[[-28 -52]
 [-33   8]
 [  1  45]]
->
[[-28 -52]
 [-33   8]]

[[ 53 -69 -40  39  31]
 [ -4 -69   6  16  16]
 [ 25  23 -31 -33  36]]
->
[[ 53 -69]
 [ -4 -69]]

[[-41  14   9 -51  -7]
 [-19   7 -46  -3 -49]
 [-19   7 -31 -10 -61]
 [-48 -58 -22 -34 -17]]
->
[[-41  14]
 [-19   7]]

[[ 53  17]
 [ 62 -17]
 [ 31 -19]
 [ 33  -9]]
->
[[ 53  17]
 [ 62 -17]]

[[-23  -6 -16 -21]
 [ -9   7 -10  56]
 [ 10   1  19  46]
 [  5 -20  -9 -31]]
->
[[-23  -6]
 [ -9   7]]

[[ 49  49 -38  30 -34]
 [-16  25  25  57  -1]
 [-36  48  32 -33 -53]]
->
[[ 49  49]
 [-16  25]]

[[  4 -16 -10  49]
 [  7 -11 -18  56]
 [-63  23  42 -14]
 [ -1   0  29  55]
 [-33  18  13 -14]]
->
[[  4 -16]
 [  7 -11]]

[[ 15  28  33]
 [-57 -59 -17]
 [-25 -10  48]]
->
[[ 15  28]
 [-57 -59]]
---
[[ 19 -51 -12  16 -36  -4]
 [-45 -21  -9  -8 -43  -4]
 [ 38  -9  12  51 -20   0]
 [ -3 -42  48 -21  -6  -7]
 [-16  -4  -9  16  59  23]
 [-25 -24 -12 -52  26   7]
 [  1 -38  51  -7 -16 -22]]
->
[[-45 -21  -9  -8 -43  -4]
 [-25 -24 -12 -52  26   7]
 [-16  -4  -9  16  59  23]
 [ -3 -42  48 -21  -6  -7]
 [  1 -38  51  -7 -16 -22]
 [ 19 -51 -12  16 -36  -4]
 [ 38  -9  12  51 -20   0]]

[[-11  30 -26 -24  -8 -18 -30 -36]
 [-21  -1 -11 -34 -10  36  25  27]
 [ -1  -3 -41 -27 -33  25 -21  -5]
 [-13   7 -38 -66 -26  32   6   0]
 [ 14 -28  23  34   1  10  12  23]
 [ 24 -22  45  67  25  -4  25  54]]
->
[[-21  -1 -11 -34 -10  36  25  27]
 [-13   7 -38 -66 -26  32   6   0]
 [-11  30 -26 -24  -8 -18 -30 -36]
 [ -1  -3 -41 -27 -33  25 -21  -5]
 [ 14 -28  23  34   1  10  12  23]
 [ 24 -22  45  67  25  -4  25  54]]

[[ 26 -36]
 [  6 -41]
 [-10  54]
 [-15  -2]
 [-29  30]
 [ -6  14]
 [ -4 -18]
 [  7 -48]
 [  3 -33]
 [ 25 -47]]
->
[[-29  30]
 [-15  -2]
 [-10  54]
 [ -6  14]
 [ -4 -18]
 [  3 -33]
 [  6 -41]
 [  7 -48]
 [ 25 -47]
 [ 26 -36]]

[[-27 -32 -35 -37 -36 -33 -28 -23 -16  -9  -3   4]
 [ 34  37  38  37  34  30  24  18  12   6   1  -3]
 [ 19  23  28  34  39  44  47  49  49  48  47  45]]
->
[[-27 -32 -35 -37 -36 -33 -28 -23 -16  -9  -3   4]
 [ 19  23  28  34  39  44  47  49  49  48  47  45]
 [ 34  37  38  37  34  30  24  18  12   6   1  -3]]

[[-59 -13 -26  10  -4 -26 -44  -7]
 [-52 -49 -44  -1   0  -9 -25 -10]
 [ 39 -36  41   8 -59  48  -7 -32]
 [-50 -38  -4 -40 -33  -3  -9 -52]
 [  3 -30  43  -2 -33  19 -50   7]
 [ 35  41   2   7 -16  -4  55  54]
 [ 51  60  52 -59 -13  43  44 -18]
 [ 14  40 -45 -49 -15 -29  18  15]
 [-30  33   4  40   8  45 -55  31]
 [-36  22  -5 -45  35 -10 -48   2]
 [-17  37  -7   5 -30  22  22  37]
 [-32 -52 -45 -42 -39 -16  48 -14]]
->
[[-59 -13 -26  10  -4 -26 -44  -7]
 [-52 -49 -44  -1   0  -9 -25 -10]
 [-50 -38  -4 -40 -33  -3  -9 -52]
 [-36  22  -5 -45  35 -10 -48   2]
 [-32 -52 -45 -42 -39 -16  48 -14]
 [-30  33   4  40   8  45 -55  31]
 [-17  37  -7   5 -30  22  22  37]
 [  3 -30  43  -2 -33  19 -50   7]
 [ 14  40 -45 -49 -15 -29  18  15]
 [ 35  41   2   7 -16  -4  55  54]
 [ 39 -36  41   8 -59  48  -7 -32]
 [ 51  60  52 -59 -13  43  44 -18]]

[[ 1 32 62]
 [ 0  5 56]
 [67 24  0]]
->
[[ 0  5 56]
 [ 1 32 62]
 [67 24  0]]
---
[[ 63  43 -28 -32]
 [-27   2 -52  31]
 [-36   9 -60  28]
 [ 57  45 -23 -27]]
->
[[ 63  43 -28 -32]
 [ 57  45 -23 -27]
 [-27   2 -52  31]
 [-36   9 -60  28]]

[[ -3 -37  -8  51 -49 -27  16 -22   7 -24   0  -9  13 -16   5]
 [ -2 -32 -20  20  -2  31 -19  18  34 -22   0 -13  13  40  -2]
 [ 17  12  28   1   0  34  11  19  -3  41   0  22 -46   7 -17]]
->
[[ 17  12  28   1   0  34  11  19  -3  41   0  22 -46   7 -17]
 [ -2 -32 -20  20  -2  31 -19  18  34 -22   0 -13  13  40  -2]
 [ -3 -37  -8  51 -49 -27  16 -22   7 -24   0  -9  13 -16   5]]

[[ -4  49   6  15  14 -28  -3   4 -22  -5   7  -3]
 [ 40 -21 -32  -1  28  20  50  12  53 -11 -26 -19]
 [ 20 -28  43 -12   4  32 -30 -26  26  28   8  43]
 [ 16 -22  54 -11   1  30 -40 -30  19  33  15  50]
 [ -2   5   9  28  30  16   4  51  -1  17   4  11]]
->
[[ 40 -21 -32  -1  28  20  50  12  53 -11 -26 -19]
 [ 20 -28  43 -12   4  32 -30 -26  26  28   8  43]
 [ 16 -22  54 -11   1  30 -40 -30  19  33  15  50]
 [ -2   5   9  28  30  16   4  51  -1  17   4  11]
 [ -4  49   6  15  14 -28  -3   4 -22  -5   7  -3]]

[[-24 -21  14]
 [-31   3 -59]
 [ 32  33 -55]
 [ 37  43  15]
 [ 22  -1  -3]
 [ 35  63   0]
 [ 20 -48  -5]
 [  1  -2 -27]
 [ 19 -52  11]
 [ -5  20  32]
 [-61 -25   7]]
->
[[ 37  43  15]
 [ 35  63   0]
 [ 32  33 -55]
 [ 22  -1  -3]
 [ 20 -48  -5]
 [ 19 -52  11]
 [  1  -2 -27]
 [ -5  20  32]
 [-24 -21  14]
 [-31   3 -59]
 [-61 -25   7]]

[[ 22 -45  47  31]
 [ 21 -44  52  26]
 [ 49 -23 -17   0]]
->
[[ 49 -23 -17   0]
 [ 22 -45  47  31]
 [ 21 -44  52  26]]

[[ 41 -17  -1 -36  20  42 -26]
 [  7  25 -58  56  18 -12  -9]
 [ 34  21 -56  41 -15 -12 -14]
 [ 27  33 -59  40 -10 -13 -22]
 [-25  53  27 -14 -26  25 -51]
 [ 25  25 -52  43 -17 -20 -11]
 [  5 -51  18 -31 -25 -55  44]
 [-49 -20  27  26  51   7  45]]
->
[[ 41 -17  -1 -36  20  42 -26]
 [ 34  21 -56  41 -15 -12 -14]
 [ 27  33 -59  40 -10 -13 -22]
 [ 25  25 -52  43 -17 -20 -11]
 [  7  25 -58  56  18 -12  -9]
 [  5 -51  18 -31 -25 -55  44]
 [-25  53  27 -14 -26  25 -51]
 [-49 -20  27  26  51   7  45]]
---
[[-16  -7  60   8 -19  28 -17]
 [ -9 -13  57   3 -31  35 -10]
 [-12 -12  58   3 -27  34 -12]
 [ -5 -17  55  -2 -33  35  -7]
 [ -7 -14  56   3 -31  35  -9]
 [-16  -7  59   7 -21  29 -13]
 [ -4 -17  53  -2 -35  37  -5]
 [-15 -12  59   6 -25  29 -12]
 [-13 -10  60   5 -26  33 -12]
 [-17  -7  60  10 -19  27 -15]
 [ -6 -15  55   1 -33  34  -8]
 [ -1 -17  53  -3 -37  36  -4]]
->
[[-17 -16  -7  60   8 -19  28]
 [-10  -9 -13  57   3 -31  35]
 [-12 -12 -12  58   3 -27  34]
 [ -7  -5 -17  55  -2 -33  35]
 [ -9  -7 -14  56   3 -31  35]
 [-13 -16  -7  59   7 -21  29]
 [ -5  -4 -17  53  -2 -35  37]
 [-12 -15 -12  59   6 -25  29]
 [-12 -13 -10  60   5 -26  33]
 [-15 -17  -7  60  10 -19  27]
 [ -8  -6 -15  55   1 -33  34]
 [ -4  -1 -17  53  -3 -37  36]]

[[ 21 -21 -30 -17  30   0  41]
 [-42  -2  20 -39   0   5  34]
 [ 35 -44 -14  24 -35 -14 -24]
 [ -5   5  -9  12 -31  69  -9]
 [-16 -22  -2 -16 -21 -44  -5]
 [ 45  31  20  10  41 -10  19]]
->
[[ 41  21 -21 -30 -17  30   0]
 [ 34 -42  -2  20 -39   0   5]
 [-24  35 -44 -14  24 -35 -14]
 [ -9  -5   5  -9  12 -31  69]
 [ -5 -16 -22  -2 -16 -21 -44]
 [ 19  45  31  20  10  41 -10]]

[[-55  38 -52]
 [-52 -65   7]
 [-54  37 -53]
 [-53  37 -51]
 [-51 -64   6]
 [-53  38 -51]
 [-51 -64   6]
 [ 52 -37  53]
 [ 52  64  -7]
 [ 53 -38  52]
 [ 54 -37  51]
 [-53 -65   6]]
->
[[-52 -55  38]
 [  7 -52 -65]
 [-53 -54  37]
 [-51 -53  37]
 [  6 -51 -64]
 [-51 -53  38]
 [  6 -51 -64]
 [ 53  52 -37]
 [ -7  52  64]
 [ 52  53 -38]
 [ 51  54 -37]
 [  6 -53 -65]]

[[-15 -44]
 [  7   8]
 [  7 -43]
 [-57 -22]
 [-13 -56]
 [ 41  34]]
->
[[-44 -15]
 [  8   7]
 [-43   7]
 [-22 -57]
 [-56 -13]
 [ 34  41]]

[[-58  55]
 [ 13 -29]
 [ -4   9]
 [ 19  56]
 [ -5   5]]
->
[[ 55 -58]
 [-29  13]
 [  9  -4]
 [ 56  19]
 [  5  -5]]

[[ 10 -13  11 -41  68  21 -23]
 [ 31   3 -30  -3   8  46  16]]
->
[[-23  10 -13  11 -41  68  21]
 [ 16  31   3 -30  -3   8  46]]

[[  5  21 -57]
 [ 10  25 -34]]
->
[[-57   5  21]
 [-34  10  25]]
